One turn moves each row of this set onto another row. After a few examples, where does it send each row asked below?
K_681: [ -5 -11   8 -11  -7   0  35  12  -8  -7 -27 -41  10 -25  20  14  -9  14
   6  22   6  17  -4 -13 -15  -1  -2 -26  20  -1  25  27 -21  -2]
K_190: [ -7 -23  10 -11 -15   3  28  13  -1 -16 -38 -35  -2 -29  17  12   1  13
  -8  20  -1   8 -17 -18  -9   8   0  -4  26   2  16  30 -20 -12]
K_883: [-19  -7 -12 -13 -17   4  28  26 -15  -5 -22 -30  19 -29  27  18 -15  15
  11   9  -2   5  13 -12 -13   4 -10 -38  18   3  25  32 -11   6]
K_209: [ -7 -33   3 -12  -8   6  12  -5  13 -16 -46 -43  -5 -22   7  13 -10  13
  -8  14  -5  12 -15 -28  -6  24  10  -8   7  -2  10  15 -16 -11]
K_550: [-18 -10  -2 -20 -10  -7  17   7  -9  -7 -22  -6  39   7  42  17 -24   7
  -9   0  -3 -29  -3 -27   0  20   1   8  -3  -5  -8  12  -9   9]
K_358: [-17 -22 -18 -44  -1  -8 -14  13  15  -7 -24 -10  21   1  27   8  13  27
   8   7   0 -10  -5 -22   6  12 -24 -25  33  -1  -7   7 -11   9]
K_301: [-33 -22 -10  15 -38 -15   5  20  -5 -18  -2 -15  -2   3 -10  -1  -6  35
  -6  20  19  -2  -4 -27 -13   7  12  -7 -10 -20 -20  18 -21 -16]
K_96: [-37  -9  -2   0 -36 -15  12  27  -9 -16  -1 -12  -7  -1  12  -5  -6  36
  -9  16 -10 -21  -1 -33 -10  -8  17  -6  -7 -16 -26  18 -22 -10]
K_117: [ -8 -34  -7  -4 -29   9  -1  -7  19 -17 -35 -30  26  -5   1  19 -29  24
  -3   0  14   9  -7 -13 -12  18   0 -37  -3  -7   3  10   1  11]
K_386: [-40  14   2 -27 -30 -24  17   4 -12   3  -9   2  21 -12 -18  -1  -9  26
 -12  16   0  -5  10 -19 -20  -9   6  19   4 -20   1  13 -13  12]
K_746: [  1 -29  10  -9 -11   5  15 -13  18 -13 -40 -46  10 -11   3  14 -22  17
  -4  14  10  18 -14 -19 -14  12  10 -30   0  -9   9   9 -13   4]
K_549: [-17 -17  -2 -45   3  -5  -7  -3  10 -11 -21 -20  10  -3  21   4  17  15
  -2  17  -2 -11 -20 -27  -3  -3  -5 -12  32   2  -1  -5 -20  13]
K_76: [-20 -22  -2 -34  -9   6  -3   0   8 -19 -34 -25  -3 -18  17   6  16   9
 -13  15 -12 -11 -23 -32  -4   5   6  -1  31   7   5   4 -17   4]
K_859: [-43  -1 -14 -18 -26 -30  15 -12   7  -8 -18  13  23  -6 -10   6 -22   2
  -6  10   6 -13  -3  -3  -4  -3  -2 -21   4 -22   5  13  17  19]
K_623: [-26 -22  -4 -24 -11  -4  12  -9  -8 -15 -31 -27  12 -13  18  10   0  -4
 -14  17  -2 -14 -25 -29  -5  21   7  21  15  10  10   9 -19  -4]
K_425: [-44  -7 -14  -9 -30 -10   8  27  -5  -7  -7 -29 -17 -14   6  -5  -4  35
   2  21 -12  -2  12 -36  -6   6  17 -32  -3 -22 -17  21 -27 -18]
K_332: [-22  -7   5 -31   0 -10  16 -11 -10  -7 -20 -22  25   3  31  11  -9  -3
 -11  16   1 -20 -18 -30  -4  13   8  15   6   0   2   0 -19   9]
K_348: [-17  -3   9 -10  -5 -28  37  14  13   0 -28  14   9 -10  10   8 -23  15
   0   8  -6  -3  11  -9   2  -6  -9 -23   4 -38  -1  30  14   6]
K_422: [-39 -25 -17 -29 -15   3 -13  28   8   8 -10   5  28  15  19  24   1  30
  -8   5  -3  -9   9 -19  -4   6 -20 -33 -10 -23 -18  10 -10   1]
K_28: [-39  -1 -11 -38  -8 -19 -11   0   8   2 -17  -3   2 -13 -27  -6   3  33
  -5  12 -12   5  18 -32 -14  -1   7  -5   0 -17  -2  -6  -8  18]
K_79: [-22 -20  -7 -22   2 -38  22  -1  26   0 -32   6   9  -6  -5   4 -20  18
  10  11  -2   6   9  -5   9   8 -16 -33  -2 -31  -4  23  10  -2]
K_690: [-43 -16 -13 -27 -23  -4   5  30  -8  11  -5   4  37  13  29  27 -10  24
 -11   8  -5 -18  10 -15  -5   5 -16 -20 -16 -21 -14  21 -15  -3]
K_596: [-17   6  13 -19 -12 -15  21  25   7   7 -23  -5  -2 -24 -14  -1  -4  44
  -1  15 -12  19  25 -24 -14 -11  -1  -9  10 -33   1  23 -12   3]
K_524: [-46   0 -21 -27  -6 -23  12   2   4  -5 -17  11   5 -19  -3   2 -10   5
   3   9 -13 -11  12 -12  -4  -9  -3 -39   9 -17  12  10  16  22]
K_776: [-36 -30 -14  -9 -31   6   3  22   1   4 -13 -11  30   5   5  31 -23  29
  -9   3   4   4  13 -10 -16   6  -8 -44 -29 -19  -4  20  -7  -1]
K_347: [-20 -14   5 -18 -14 -30  18  -1  11   5 -27 -11  13 -11 -30   0 -22  39
  -2  14   3  20  18 -20 -14  12   0   5 -20 -26  -6  17 -12  -5]
K_750: [-39 -19 -15 -14 -30  10   5  36  -4   9 -10 -10  25  -5  13  30 -10  30
  -4   9   1   7  17  -8 -16  -1 -16 -49  -7 -22   3  27 -11  -2]
K_822: [-46 -13 -25  -8 -25 -19  -9  17   0  -9  -4 -18  -8   2  -3  -5   5  29
   3  24   8  -1   2 -37   0  20   7 -13   0 -24 -23  10 -26 -21]

K_358 goes to K_117
K_332 goes to K_681
K_524 goes to K_79
And these:
K_301 goes to K_96
K_596 goes to K_28
K_623 goes to K_190
K_422 goes to K_776

One turn moves each row of this set onto another row. After a few examples, where does it send each row asked below?
K_293: [  0  -8   2 -14  16   1 -17  14 -25 -30  26   0   1   1   2 -10  16 -13
  -8   5  11 -10   9   9 -10 -32 -13   4   7 -11  15 -10  23]
K_517: [  3   6 -14 -18  -1   1 -11   0  -7 -11   3  -3 -25   3  13  -7  16  -6
 -25   7 -15  -4  25  16  -2 -13  10  -5   8 -13  -1   3  14]
K_487: [ 15  27  10  22 -28  -5   8  -3  10  -5 -14  -2  27  18   6 -16  31 -14
 -19  11   7 -32   7  -3  -5  -9   2  -9 -23  -2  11  -4  14]
K_93: [ -8   6 -20 -10  -5 -16  10  16  10   5   6 -23 -19 -21  -8  -9  12  -7
 -26   2  -3  -7   9  11 -12  -5  20  15   1  -5   6   4   6]
K_543: [  3   0  -7  14  -4 -21   9  -9 -19   2 -34  24  13  -7  -5  -2  24  -6
  10   5  35  -3  10 -13 -16  -3   0  15   2 -14  24  -3  16]
K_165: [  3  15 -11   0   4 -10   9 -18  -9  19 -28   4  18  -5   5  -8  17  17
 -14  -3  22   8  -6  -8 -18   0   5  19  19 -19  13   7   0]
K_199: [ 23  20  11  20 -21   1   6   5   4  -9   0   1  40  13  12 -22  29  -5
 -18   7   9 -28  -9   3  -4  -8  -1   2 -22   8   2 -12   5]
K_212: [  3   0 -10  -7   3 -15  -3 -30  12  14 -10   5   3 -13   8   3  20 -21
   4   2   6  12  -1 -17 -22  -6   7  17  -7 -16   9 -10  42]
K_401: [  9  -5  18  12  -3 -31  16   4 -11 -13 -32  32  20  -1 -12   5  13  -6
  20   1  19 -11  12 -15 -10 -11  -4   7 -11 -12  20  -3  -3]
K_298: [  8  16  15  -7   8 -15  15 -11   1  13 -23   3  28   1   2  -6   5  25
 -13 -12   3   3 -11  -6 -14  -9   3  12  14 -20   6  13 -23]
K_758: [ 16  -9  35  -8   4 -27   6 -10  22  -8   0  15  24  -7   5  11   6 -12
  23  -8 -18   0  -5 -15  -8 -20   2   7 -23 -13   1  -7  11]
K_828: [  6  -5  22  -7 -14 -21   3 -19  23   1  -8  15  22  -6   4  16   5 -17
  28  -8  -3  -2   4 -21  -2 -23  -1  15 -12 -26  12  -4  23]
K_611: [  1  -8   2 -11  -1  11   7  20  -3 -44  23   9   0  -3   6   2  18  -4
   3  10  -8  -6  16  -2   4 -25  -3   6   2 -26   8   1   3]
K_235: [ 17 -11  16 -13  20 -29 -16 -17   7   9   4   2  15 -12   6  -9  14 -15
  -3  -9  -2   7 -19  -4 -27  -9   4  10 -14   4  -4 -18  28]
K_772: [ -7  -6 -27  -6 -12  -9   4  20  -5  -1  16  -7  -5 -23  -8  -6   6 -10
  -6   2  20 -11   6  12  -7 -13   7  34   1   4  10 -13  11]
K_72: [ 18   9  17  -4  27 -30   5  -6 -10  10 -23   1  18  -2  -1 -16  15  15
 -23  -8   4   2 -14   2 -28   0   5   2   3   0   2   0 -13]
K_938: [ 17 -14   4  -5   5 -29 -11 -17  10   5  -8  13   5 -14   4   0  20 -27
  10  -2   5   1  -1  -9 -22  -7   3  12 -18   0   3 -23  38]
K_463: [ 20   0  36  -1  17 -37  12   5  -6  -6 -24  16  25   3  -9  -6   5   9
  -3  -9  -1  -9  -5  -2 -20 -11   0  -2  -9  -2   5   0 -23]
K_365: [  7   0   2 -26  12   3   0  12  -8 -37  13   7  -2  20  -2   6  -9  -8
  -6   8 -13 -13  17   3  -5 -38 -13   7  -2 -11   6  -7  -2]
K_17: [  5   9   7 -12   6 -20  11  17 -10 -23  -1 -14   2  18 -13  17 -18  -6
   4   7  -9 -11   0   2  17 -26   5  11 -20  10   9  11   4]
K_469: [  5  13  12 -16 -10 -25   1  13   5  -4  -4 -32   2  11 -10  11  -9   0
  -9 -10  -6 -18  -2   9  23 -27   6   5   2  -6   6  19   2]
K_123: [  9  30   7  15 -11   9   3  -6  -6  -7   4  -2  46  26   7 -20  15  -1
 -21  10  12 -20 -17  -4 -10 -15  -4   6 -21   6   8  -2   9]
K_107: [ 18  -7  22  10  18 -41   4   4 -20  -7 -27  21  13  -4 -10 -10  21  -8
   1   1  17  -9   1  -3 -25  -4   0  -2 -13   5  14  -9   3]
K_479: [ -2  12  10  -2 -14 -10  14  19   4  -6  11 -29  11 -13   5  11  12   5
   5  -6   4 -14   4   8  28 -25   6  16   9 -19  16  15   9]
K_835: [-20  -3  -5  -6   5 -22  -6  17 -24  -6  24  -2   1 -11 -19  -9  -5 -17
  -3   3  16 -12   2  11 -18 -22   5  21 -13  12  20  -3  18]
K_222: [ -1  27   2  13 -35  -3   5  -8  14   1 -10   7  26  22  -9 -22  14 -17
 -25   7   9 -33   8  -6 -22 -15   1  -3 -21  -7  14  -2   7]
K_886: [  4   4   2 -16  18 -15  -9 -30  10  19   2  -6  14 -11  11  -6  13  -8
  -9  -6  -2  16 -19 -11 -28  -8   8  15  -3 -11   2  -6  31]
K_637: [  9 -14 -19 -15 -11   4 -20  13 -10 -23  14   3 -10  -4   7  -9  22  -8
 -13   1   9  -9  12  13   5 -15  -1   6  16 -14   0  -7  19]
K_314: [ -3   9  12 -28  -6  -5 -16  -1  -5 -12   8   1  -5  17   4   2 -11  -3
 -13  -6 -16 -17  23  16   3 -38  -6  -4  10 -19   6   9  -1]
K_310: [  4  21  10  17 -16   8  11   3   4  -8  14  11  42   9   4 -29  20  -2
 -21  10   4 -22  -9  -3 -25 -10   2   7 -25   4   6  -7  -5]
K_951: [ -2   8   5   3   2  -4  23  23 -11 -25  13 -11  11  -6   2  18   3  -2
  20  11   1  -7   6  -1  22 -24   5  23 -13  -2  18   7  11]
K_842: [  5   5   9 -18  -9 -10   3 -28  28   9  -7   5  25   2   7  16  -5  -3
  13 -10  -7   7  -8 -22  -4 -23   0  22  -2 -28   4   1  13]
K_243: [ -2  11  -2   6 -12  -7  20 -12  -4   6 -30  19  23  -2   0   6  12  12
  10  -2  22   1   7 -18  -7  -9   0  21  12 -29  21  10  -3]
K_884: [ 15   0  23 -20   9 -17   6 -18  27   1   1   4  27   1   8   9  -5   1
   7 -11 -22   9 -18 -16 -10 -18   2  15 -13 -14  -5  -2   2]
K_66: [ -7  12   6 -18  26  -2  -9   0 -22 -18  15  -6 -14   7   7  -7   9 -12
 -21  11 -13  -6  21  13 -17 -29  -2  -7   0  -9  14   1  19]
K_991: [ -8  -1  11 -14 -19   2  -9   9  -1 -19  18   3  -3  -4  11  -3  17   2
  -4  -4 -11 -10  23  11  12 -26   4  -5  15 -35   8  17   5]
K_181: [ -5  31  -2  10 -18   9  10 -10   5  -5   2   8  36  26  -6 -23   7  -8
 -26  13   7 -20  -7 -12 -27 -13   0   6 -24  -1  12   0   1]
K_183: [  7  17  15  20 -33  -6   7   4  14  -2   3   8  33   5   2 -28  28 -11
 -20   4   7 -34   4   4 -19 -10   2  -3 -22  -2   9 -10   1]
K_92: [  1  37   5  17 -19   3   5 -14   0  -3 -10  -5  33  31   0 -16  18 -11
 -22  13  10 -24  -3 -10 -12 -16  -1  -4 -21  -5  18   7  18]
K_547: [-21   9   3 -10  12 -29   1  12  -9  -1  13 -18 -15  -8 -19 -11   0 -14
 -22   3  -5  -7   5  10 -23 -15  18   2 -14   3  15  14  14]

K_835 goes to K_951
K_543 goes to K_243
And these:
K_66 goes to K_365
K_183 goes to K_487
K_886 goes to K_884

One turn moves each row of this set onto another row. After a few examples, where does it send each row asked below?
K_641: [-13   4   3 -19 -17  -5   6  51  16 -19   1  -3  14 -33   7  -4  24  -2
 -12  11  29]
K_346: [-19   3  14  -4 -21  12   9  31  11 -28  -5 -12 -25 -49   3 -14   3  -2
   2   4  31]
K_613: [ 11 -10 -23 -15 -10  13  27  27  -9 -15   9  -2  13  -8  19 -15 -46 -12
 -23  23  17]
K_584: [-15   1   4 -12  -9  -3   2  55   8 -17  -9 -16  12 -38  -1 -21   9  -2
  -3   6  24]
K_773: [ 15 -19 -10   0 -12  18  41  17   8 -19  -8  19   0  -2  25 -13 -26 -27
 -16  16  22]
K_115: [  1  -9 -27 -21 -21  26  39  19   4   2   9  12   4 -18  11 -19 -42 -26
 -11  12  24]
K_779: [ -7  12  15 -26 -18  16  11  19  21 -33  19 -11  -2 -29   1   2  16  -1
  -5   7  38]
K_793: [-17   1   4 -13  -7   5   2  45  -2 -24   3 -24 -12 -30  -2 -16   5   4
  -7   2  36]
K_321: [ -2  11   8 -21 -18   3  15  31  13 -28   9 -20 -23 -32  -7  -1  -3  23
  -8  11  16]
K_943: [-10  10  17 -18 -10  21   6  23  12 -31   7 -25  -6 -33  -9 -14  -2   1
   6   1  35]
K_831: [  1   6   9 -24 -22   2  15  46  37 -33   8  -7  13 -39  -7  -7  11   6
   0  21  20]
K_56: [ -2 -26 -24 -10 -29  16  43  25  17 -26  20  22  -2 -18  10 -12 -30 -25
 -24   8  30]
K_720: [ -1   4  11 -22 -11  14  12  41  21 -39  14 -23 -12 -34 -14 -13  -5   9
   3  11  28]
K_166: [ -2   2  10  -8 -23  28  30  34   1 -16 -10  17   0 -15  25 -25 -46 -11
 -14   9   1]
K_915: [ 14 -18  -8   1 -11  19  39  19   9 -16 -13  17   5  -5  23 -19 -30 -27
 -14  13  17]
K_490: [ -2   3  10 -12 -25  31  33  27  -1 -21   5  16 -14  -9  29 -13 -42  -8
 -21  11  10]
K_897: [  2 -10 -28 -23 -24  24  40  19   8   0  12  18   5 -16  13 -14 -36 -26
 -12  15  25]
K_774: [  1 -10 -26 -20 -21  23  38  22   8   2   5  15  10 -21  11 -21 -40 -25
  -8  13  21]
K_141: [ -9  10  16 -16 -13  10   5  31  22 -25  -8 -16  17 -41  -7 -21   2  -4
   9   4  23]
K_841: [ 11  -8 -26 -18 -15   9  27  28  -1 -11  10  10  24  -8  23  -9 -37 -14
 -26  26  15]
K_322: [ 11 -10 -24 -18 -13  13  27  25  -5 -14  14   5  12  -7  23  -7 -39 -11
 -27  25  19]
K_205: [ -3  11   8 -16 -16   1  12  40  16 -22  -8 -21  -6 -39 -13 -14  -9  19
   2   9   7]
K_571: [  0 -26 -24  -8 -31   9  40  33  23 -22   7  25  17 -23   9 -16 -30 -28
 -18  10  20]
K_299: [ 10 -11 -24 -14 -12  10  25  30  -5 -11   3   3  24 -10  20 -17 -44 -14
 -21  23  13]
K_313: [ -4 -27 -23  -5 -23  22  38  27   9 -26  12   9  -8 -20   2 -24 -43 -24
 -15   4  28]
K_218: [  1  13   4 -26 -25  -5  19  33  24 -25  10  -5  -7 -33  -1   8  12  19
 -11  18  14]
K_54: [-16   4  14  -9 -31   1  12  36  26 -24  -5   6  -2 -52  12  -6  19  -7
  -2  13  25]
K_815: [ -2   5  11 -19 -14   7  12  46  28 -33   0 -20   9 -41 -16 -20  -4   7
   7  13  17]
K_985: [ -3 -27 -23  -3 -24  14  36  33  16 -23   0  14  11 -25   3 -29 -42 -27
 -12   4  18]
K_366: [-15   5   4 -19 -14   1   7  43   6 -24  14 -12  -9 -27   7   0  19   2
 -16   9  40]
K_71: [ 16 -18  -8   1 -11  20  40  18   6 -18 -11  16  -1  -3  23 -18 -29 -25
 -14  14  21]
K_25: [  1   5   9 -16 -32  24  35  28  10 -17   7  29  -2  -9  35  -5 -30 -12
 -25  18   8]
K_608: [-19   1  15  -4 -24   6   8  39  19 -24 -17  -4  -4 -55   4 -20   6  -5
   5   6  21]
K_405: [ -6  14  13 -23 -22   5  10  29  32 -25   5  -3  23 -37   1  -5  20  -5
   1  12  26]
K_105: [ 15 -18  -9   1 -12  17  41  20  11 -18 -11  21   4  -3  23 -15 -25 -27
 -16  15  19]
K_272: [-17   5  13 -10 -27   9  13  29  18 -29   5   0 -22 -45  11  -2  17  -3
  -6   9  36]
K_468: [  1  -9 -27 -23 -24  22  38  22  11   3   7  19  11 -20  12 -15 -35 -26
 -10  15  21]
K_176: [  2   7   9 -26 -18   8  17  39  30 -38  22 -10  -6 -34  -7   2  10   9
  -5  18  30]
K_997: [  0   3  11 -12 -30  22  33  35  11 -12  -7  27  12 -16  31 -16 -36 -14
 -17  16  -3]
K_245: [ -1  11   6 -19 -25  -9  14  41  26 -21  -7  -8   9 -41  -5  -5   5  16
  -2  16   3]

K_997 goes to K_166
K_321 goes to K_218
And these:
K_313 goes to K_56
K_943 goes to K_779
K_322 goes to K_841
K_584 goes to K_793
K_815 goes to K_720
K_774 goes to K_115
K_272 goes to K_54

